In the data rows, 50 means zero.
Some points:
(42, 49, 54, 56, 45, 39, 59, 42, 41, 55, 36, 33, 44, 51, 84, 65, 79, 52, 74, 45, 39, 49, 85, 25, 31, 59, 52, 56, 53, 86, 43, 75, 43, 19, 58, 52, 49, 67)
(46, 72, 51, 56, 79, 32, 26, 59, 36, 38, 28, 39, 76, 52, 33, 35, 21, 61, 43, 49, 50, 40, 33, 35, 37, 60, 52, 37, 48, 59, 44, 25, 71, 53, 58, 42, 53, 66)
(61, 52, 80, 61, 58, 37, 36, 48, 28, 54, 37, 62, 49, 50, 36, 48, 73, 54, 42, 54, 37, 62, 53, 42, 46, 24, 56, 52, 33, 52, 43, 30, 54, 77, 72, 44, 08, 53)
(60, 47, 51, 40, 40, 42, 47, 38, 45, 85, 71, 53, 56, 33, 53, 72, 56, 37, 52, 27, 56, 56, 46, 55, 48, 39, 37, 63, 56, 48, 90, 58, 50, 47, 40, 76, 84, 18)
(49, 56, 50, 38, 14, 68, 53, 35, 45, 64, 38, 22, 44, 40, 83, 40, 42, 50, 47, 44, 61, 26, 45, 53, 33, 87, 59, 75, 55, 56, 52, 58, 59, 39, 43, 56, 78, 40)
(48, 78, 67, 43, 54, 56, 58, 46, 44, 71, 38, 57, 37, 44, 39, 68, 52, 56, 20, 60, 67, 51, 66, 58, 41, 60, 16, 68, 46, 41, 77, 50, 62, 68, 53, 71, 61, 58)
(53, 09, 47, 63, 18, 28, 29, 50, 73, 55, 45, 33, 45, 44, 54, 43, 45, 51, 63, 60, 65, 40, 49, 54, 60, 59, 47, 73, 29, 67, 19, 44, 45, 38, 39, 52, 54, 51)
(40, 08, 47, 49, 43, 25, 61, 21, 41, 30, 48, 57, 59, 80, 55, 34, 33, 65, 29, 55, 42, 45, 40, 63, 58, 64, 62, 38, 48, 51, 46, 43, 27, 37, 58, 44, 34, 44)
(38, 84, 50, 54, 52, 70, 68, 77, 43, 78, 66, 34, 52, 52, 37, 33, 59, 49, 66, 44, 41, 61, 59, 46, 64, 19, 49, 40, 67, 42, 32, 50, 61, 42, 37, 65, 64, 58)
(50, 78, 56, 46, 52, 60, 52, 59, 45, 77, 55, 49, 40, 38, 55, 57, 66, 53, 10, 38, 72, 38, 57, 50, 38, 60, 57, 46, 50, 26, 84, 62, 52, 51, 53, 72, 53, 36)
(40, 22, 46, 61, 57, 55, 64, 21, 60, 52, 46, 13, 55, 54, 62, 32, 20, 44, 68, 64, 74, 42, 41, 52, 57, 48, 31, 38, 56, 46, 32, 47, 41, 19, 44, 45, 58, 71)
(52, 29, 66, 66, 09, 62, 46, 43, 48, 47, 77, 71, 49, 46, 76, 46, 55, 33, 66, 46, 53, 44, 58, 67, 70, 62, 42, 94, 53, 66, 61, 54, 54, 40, 39, 46, 40, 34)
(54, 65, 67, 40, 54, 63, 25, 79, 41, 70, 55, 52, 29, 41, 30, 77, 59, 53, 40, 54, 47, 56, 71, 40, 44, 29, 17, 40, 49, 50, 62, 45, 42, 71, 56, 61, 53, 61)
(27, 15, 45, 49, 69, 32, 54, 38, 65, 33, 54, 46, 52, 73, 47, 44, 61, 49, 57, 64, 34, 47, 42, 27, 56, 71, 41, 44, 44, 72, 12, 42, 33, 49, 43, 42, 51, 44)
(30, 23, 30, 36, 84, 27, 46, 24, 61, 38, 45, 41, 57, 45, 48, 40, 43, 54, 55, 69, 39, 37, 44, 37, 47, 60, 44, 39, 42, 66, 16, 43, 51, 33, 35, 30, 51, 50)
(54, 56, 71, 42, 69, 61, 49, 56, 47, 35, 51, 51, 54, 44, 33, 49, 33, 45, 48, 30, 39, 62, 44, 63, 38, 38, 33, 22, 48, 39, 57, 31, 60, 73, 62, 37, 10, 55)
(23, 16, 54, 51, 51, 33, 59, 26, 43, 40, 52, 52, 40, 72, 84, 46, 55, 53, 40, 69, 31, 47, 43, 52, 58, 82, 41, 40, 37, 46, 64, 57, 26, 60, 68, 46, 27, 65)
(42, 64, 46, 66, 26, 45, 61, 50, 38, 60, 39, 44, 61, 52, 62, 85, 62, 48, 61, 56, 65, 45, 68, 54, 64, 49, 46, 49, 59, 91, 33, 53, 70, 18, 36, 64, 68, 68)
(33, 53, 45, 29, 21, 57, 73, 58, 45, 72, 89, 33, 48, 60, 38, 43, 72, 50, 43, 61, 46, 59, 56, 40, 73, 67, 47, 64, 65, 57, 41, 46, 39, 53, 33, 69, 72, 67)
(67, 50, 46, 46, 56, 38, 49, 56, 27, 38, 55, 60, 63, 46, 42, 23, 50, 59, 45, 43, 37, 57, 45, 65, 20, 51, 62, 35, 56, 24, 77, 44, 88, 60, 53, 50, 19, 43)
(53, 77, 48, 27, 54, 64, 49, 62, 82, 73, 70, 54, 39, 35, 39, 50, 65, 64, 21, 48, 58, 68, 57, 65, 42, 52, 51, 34, 44, 49, 41, 47, 61, 41, 50, 69, 92, 59)
(49, 15, 47, 51, 27, 50, 53, 45, 72, 55, 65, 25, 58, 52, 61, 47, 49, 42, 74, 35, 73, 42, 48, 54, 52, 58, 65, 56, 64, 61, 07, 63, 42, 31, 32, 55, 58, 49)
(34, 51, 42, 61, 22, 39, 55, 51, 39, 53, 70, 45, 58, 74, 86, 50, 86, 48, 74, 69, 44, 33, 57, 43, 72, 31, 41, 35, 60, 38, 51, 65, 50, 49, 41, 58, 32, 59)
(64, 66, 41, 50, 32, 77, 76, 84, 73, 35, 75, 67, 49, 69, 45, 52, 47, 39, 65, 37, 43, 63, 22, 44, 61, 39, 66, 53, 56, 61, 59, 43, 29, 66, 34, 33, 45, 56)
(55, 22, 66, 46, 53, 42, 41, 42, 38, 76, 68, 54, 47, 47, 33, 55, 65, 41, 70, 41, 47, 69, 51, 43, 47, 19, 25, 84, 59, 75, 71, 67, 52, 72, 33, 48, 45, 33)
(51, 51, 47, 60, 85, 47, 38, 37, 29, 23, 39, 41, 41, 41, 30, 40, 38, 43, 65, 47, 49, 62, 56, 73, 38, 35, 30, 34, 56, 49, 76, 37, 43, 75, 43, 27, 39, 51)
(46, 82, 48, 40, 59, 71, 53, 69, 38, 74, 48, 63, 34, 40, 49, 78, 65, 52, 22, 41, 74, 44, 58, 55, 44, 55, 61, 29, 50, 27, 66, 51, 51, 67, 39, 60, 49, 50)
(29, 36, 44, 61, 18, 67, 61, 66, 41, 40, 58, 65, 37, 66, 78, 44, 44, 45, 52, 47, 51, 23, 44, 57, 75, 35, 52, 29, 61, 36, 55, 79, 30, 46, 35, 54, 38, 63)
(43, 21, 37, 46, 36, 29, 63, 37, 90, 27, 59, 59, 56, 87, 50, 37, 68, 52, 45, 48, 38, 44, 35, 32, 54, 57, 71, 25, 49, 53, 29, 54, 44, 52, 49, 44, 49, 46)
(72, 45, 65, 67, 85, 40, 53, 55, 54, 29, 44, 44, 59, 41, 36, 41, 42, 61, 44, 66, 38, 73, 45, 46, 46, 29, 48, 44, 34, 41, 51, 46, 38, 73, 72, 25, 43, 40)
(61, 90, 55, 42, 32, 55, 59, 51, 41, 38, 66, 64, 61, 34, 46, 54, 54, 67, 47, 53, 39, 72, 31, 50, 45, 34, 62, 60, 36, 54, 70, 16, 48, 72, 61, 49, 18, 42)
(72, 44, 45, 37, 88, 73, 54, 39, 45, 34, 43, 56, 70, 57, 58, 36, 33, 51, 63, 36, 39, 61, 33, 28, 26, 67, 39, 68, 74, 60, 55, 46, 57, 40, 51, 33, 36, 41)
(51, 85, 40, 40, 48, 37, 46, 60, 54, 61, 72, 60, 59, 43, 46, 64, 64, 53, 45, 63, 77, 60, 65, 50, 33, 64, 40, 56, 59, 12, 86, 52, 46, 62, 52, 61, 73, 44)
(38, 52, 35, 59, 62, 46, 37, 35, 40, 13, 55, 59, 65, 51, 58, 35, 26, 44, 69, 38, 44, 41, 35, 61, 45, 82, 57, 22, 61, 43, 38, 40, 46, 53, 59, 19, 55, 33)
(61, 44, 52, 46, 25, 72, 53, 28, 36, 80, 41, 48, 48, 40, 65, 62, 49, 46, 28, 34, 94, 39, 40, 55, 42, 64, 53, 65, 40, 60, 34, 52, 48, 34, 48, 66, 82, 29)
(69, 20, 28, 58, 46, 29, 45, 27, 60, 53, 17, 53, 34, 47, 47, 53, 30, 67, 30, 58, 46, 56, 67, 60, 49, 35, 60, 56, 07, 39, 55, 53, 42, 64, 53, 40, 35, 28)
(51, 61, 52, 48, 68, 48, 45, 77, 38, 55, 38, 64, 29, 31, 41, 62, 52, 46, 20, 36, 59, 49, 49, 52, 42, 51, 47, 52, 59, 12, 70, 39, 53, 76, 49, 73, 57, 34)
(65, 48, 48, 61, 36, 49, 58, 20, 58, 24, 59, 65, 50, 70, 47, 48, 18, 52, 46, 39, 35, 34, 20, 68, 46, 34, 58, 51, 53, 27, 59, 37, 58, 07, 52, 52, 34, 34)
(61, 43, 30, 53, 96, 52, 68, 42, 62, 40, 43, 46, 47, 35, 26, 66, 45, 57, 46, 94, 50, 62, 36, 41, 48, 53, 68, 70, 34, 30, 57, 70, 58, 35, 56, 55, 66, 37)
(65, 28, 65, 51, 56, 06, 48, 57, 67, 75, 23, 66, 40, 40, 23, 64, 55, 47, 12, 46, 63, 35, 45, 60, 33, 38, 58, 55, 35, 39, 54, 47, 52, 53, 33, 65, 50, 62)
(69, 58, 38, 52, 53, 40, 26, 67, 69, 38, 27, 37, 62, 50, 24, 47, 41, 60, 46, 67, 47, 61, 52, 57, 54, 42, 71, 53, 22, 38, 26, 57, 63, 64, 76, 47, 59, 71)
(67, 50, 44, 50, 20, 44, 38, 34, 70, 52, 58, 28, 53, 48, 50, 57, 57, 43, 92, 43, 40, 51, 61, 54, 59, 50, 52, 69, 49, 81, 33, 57, 62, 16, 41, 34, 51, 35)
(31, 68, 54, 48, 32, 71, 57, 62, 39, 64, 70, 54, 45, 64, 67, 55, 53, 38, 46, 63, 56, 43, 67, 55, 88, 34, 39, 48, 74, 49, 27, 67, 33, 54, 52, 68, 68, 62)
(58, 63, 63, 36, 99, 62, 53, 36, 49, 42, 55, 66, 57, 41, 31, 19, 41, 51, 63, 36, 39, 54, 62, 47, 28, 52, 50, 60, 55, 56, 33, 31, 51, 60, 63, 38, 52, 39)
(36, 72, 50, 53, 28, 74, 65, 58, 52, 54, 43, 55, 33, 49, 78, 52, 56, 50, 55, 51, 52, 33, 57, 63, 67, 32, 46, 34, 66, 49, 61, 73, 42, 26, 51, 69, 31, 85)
(62, 31, 45, 53, 48, 35, 37, 79, 47, 47, 28, 87, 58, 43, 13, 68, 36, 52, 38, 55, 38, 77, 67, 61, 74, 56, 65, 57, 50, 48, 58, 40, 48, 68, 61, 33, 53, 46)
(60, 50, 52, 72, 93, 75, 42, 69, 65, 37, 33, 57, 48, 51, 32, 40, 49, 41, 55, 34, 31, 52, 54, 28, 34, 36, 31, 53, 48, 64, 50, 35, 61, 54, 54, 46, 29, 42)
(49, 66, 73, 49, 80, 55, 38, 38, 19, 37, 48, 58, 46, 42, 60, 41, 51, 53, 58, 33, 44, 72, 56, 49, 44, 56, 46, 45, 57, 38, 98, 54, 49, 69, 56, 30, 42, 49)
(36, 62, 52, 57, 35, 59, 48, 57, 46, 52, 51, 36, 39, 48, 85, 37, 42, 48, 55, 81, 48, 18, 44, 55, 66, 66, 43, 45, 57, 31, 39, 87, 48, 39, 39, 61, 54, 79)
(37, 67, 23, 31, 28, 33, 37, 57, 80, 44, 44, 55, 55, 34, 64, 60, 35, 58, 47, 68, 54, 21, 63, 45, 57, 51, 69, 37, 50, 78, 32, 48, 43, 28, 59, 39, 66, 79)
(32, 29, 40, 69, 48, 35, 43, 41, 69, 25, 64, 44, 63, 79, 64, 47, 47, 41, 61, 35, 27, 54, 43, 34, 57, 74, 63, 53, 56, 72, 34, 42, 33, 49, 52, 32, 47, 31)
(56, 20, 52, 46, 28, 34, 31, 66, 43, 38, 21, 25, 47, 39, 30, 39, 35, 57, 49, 60, 69, 38, 38, 65, 41, 48, 68, 62, 14, 29, 34, 50, 59, 50, 65, 43, 56, 49)
(38, 93, 61, 47, 44, 84, 54, 71, 48, 71, 32, 43, 49, 48, 62, 68, 84, 39, 54, 33, 55, 50, 52, 32, 61, 54, 47, 55, 48, 57, 41, 55, 66, 60, 52, 65, 57, 50)
(70, 60, 50, 40, 84, 77, 58, 56, 35, 52, 46, 53, 56, 45, 25, 53, 37, 39, 72, 34, 45, 80, 46, 38, 44, 28, 65, 40, 68, 60, 65, 45, 64, 46, 55, 45, 54, 43)
There is one direction along which these points spread out most. Take the direction at right angles to it along which they spread out most. Then take the direction at right angles to both along which they spread out most. Go by this last direction. How far along it is each point below, from 0 to 99? The average is 50, and the first point in the table lies past the average. One standard deviation of the points above along it is 16.
(49, 66, 73, 49, 80, 55, 38, 38, 19, 37, 48, 58, 46, 42, 60, 41, 51, 53, 58, 33, 44, 72, 56, 49, 44, 56, 46, 45, 57, 38, 98, 54, 49, 69, 56, 30, 42, 49) 71
(54, 65, 67, 40, 54, 63, 25, 79, 41, 70, 55, 52, 29, 41, 30, 77, 59, 53, 40, 54, 47, 56, 71, 40, 44, 29, 17, 40, 49, 50, 62, 45, 42, 71, 56, 61, 53, 61) 50
(61, 52, 80, 61, 58, 37, 36, 48, 28, 54, 37, 62, 49, 50, 36, 48, 73, 54, 42, 54, 37, 62, 53, 42, 46, 24, 56, 52, 33, 52, 43, 30, 54, 77, 72, 44, 08, 53) 53
(31, 68, 54, 48, 32, 71, 57, 62, 39, 64, 70, 54, 45, 64, 67, 55, 53, 38, 46, 63, 56, 43, 67, 55, 88, 34, 39, 48, 74, 49, 27, 67, 33, 54, 52, 68, 68, 62) 65
(36, 62, 52, 57, 35, 59, 48, 57, 46, 52, 51, 36, 39, 48, 85, 37, 42, 48, 55, 81, 48, 18, 44, 55, 66, 66, 43, 45, 57, 31, 39, 87, 48, 39, 39, 61, 54, 79) 53
(64, 66, 41, 50, 32, 77, 76, 84, 73, 35, 75, 67, 49, 69, 45, 52, 47, 39, 65, 37, 43, 63, 22, 44, 61, 39, 66, 53, 56, 61, 59, 43, 29, 66, 34, 33, 45, 56) 77
(40, 22, 46, 61, 57, 55, 64, 21, 60, 52, 46, 13, 55, 54, 62, 32, 20, 44, 68, 64, 74, 42, 41, 52, 57, 48, 31, 38, 56, 46, 32, 47, 41, 19, 44, 45, 58, 71) 48
(50, 78, 56, 46, 52, 60, 52, 59, 45, 77, 55, 49, 40, 38, 55, 57, 66, 53, 10, 38, 72, 38, 57, 50, 38, 60, 57, 46, 50, 26, 84, 62, 52, 51, 53, 72, 53, 36) 38
(34, 51, 42, 61, 22, 39, 55, 51, 39, 53, 70, 45, 58, 74, 86, 50, 86, 48, 74, 69, 44, 33, 57, 43, 72, 31, 41, 35, 60, 38, 51, 65, 50, 49, 41, 58, 32, 59) 73
(46, 82, 48, 40, 59, 71, 53, 69, 38, 74, 48, 63, 34, 40, 49, 78, 65, 52, 22, 41, 74, 44, 58, 55, 44, 55, 61, 29, 50, 27, 66, 51, 51, 67, 39, 60, 49, 50) 44
(61, 90, 55, 42, 32, 55, 59, 51, 41, 38, 66, 64, 61, 34, 46, 54, 54, 67, 47, 53, 39, 72, 31, 50, 45, 34, 62, 60, 36, 54, 70, 16, 48, 72, 61, 49, 18, 42) 63
(72, 44, 45, 37, 88, 73, 54, 39, 45, 34, 43, 56, 70, 57, 58, 36, 33, 51, 63, 36, 39, 61, 33, 28, 26, 67, 39, 68, 74, 60, 55, 46, 57, 40, 51, 33, 36, 41) 71
(60, 47, 51, 40, 40, 42, 47, 38, 45, 85, 71, 53, 56, 33, 53, 72, 56, 37, 52, 27, 56, 56, 46, 55, 48, 39, 37, 63, 56, 48, 90, 58, 50, 47, 40, 76, 84, 18) 44
(53, 77, 48, 27, 54, 64, 49, 62, 82, 73, 70, 54, 39, 35, 39, 50, 65, 64, 21, 48, 58, 68, 57, 65, 42, 52, 51, 34, 44, 49, 41, 47, 61, 41, 50, 69, 92, 59) 34
(38, 84, 50, 54, 52, 70, 68, 77, 43, 78, 66, 34, 52, 52, 37, 33, 59, 49, 66, 44, 41, 61, 59, 46, 64, 19, 49, 40, 67, 42, 32, 50, 61, 42, 37, 65, 64, 58) 70
(40, 08, 47, 49, 43, 25, 61, 21, 41, 30, 48, 57, 59, 80, 55, 34, 33, 65, 29, 55, 42, 45, 40, 63, 58, 64, 62, 38, 48, 51, 46, 43, 27, 37, 58, 44, 34, 44) 44
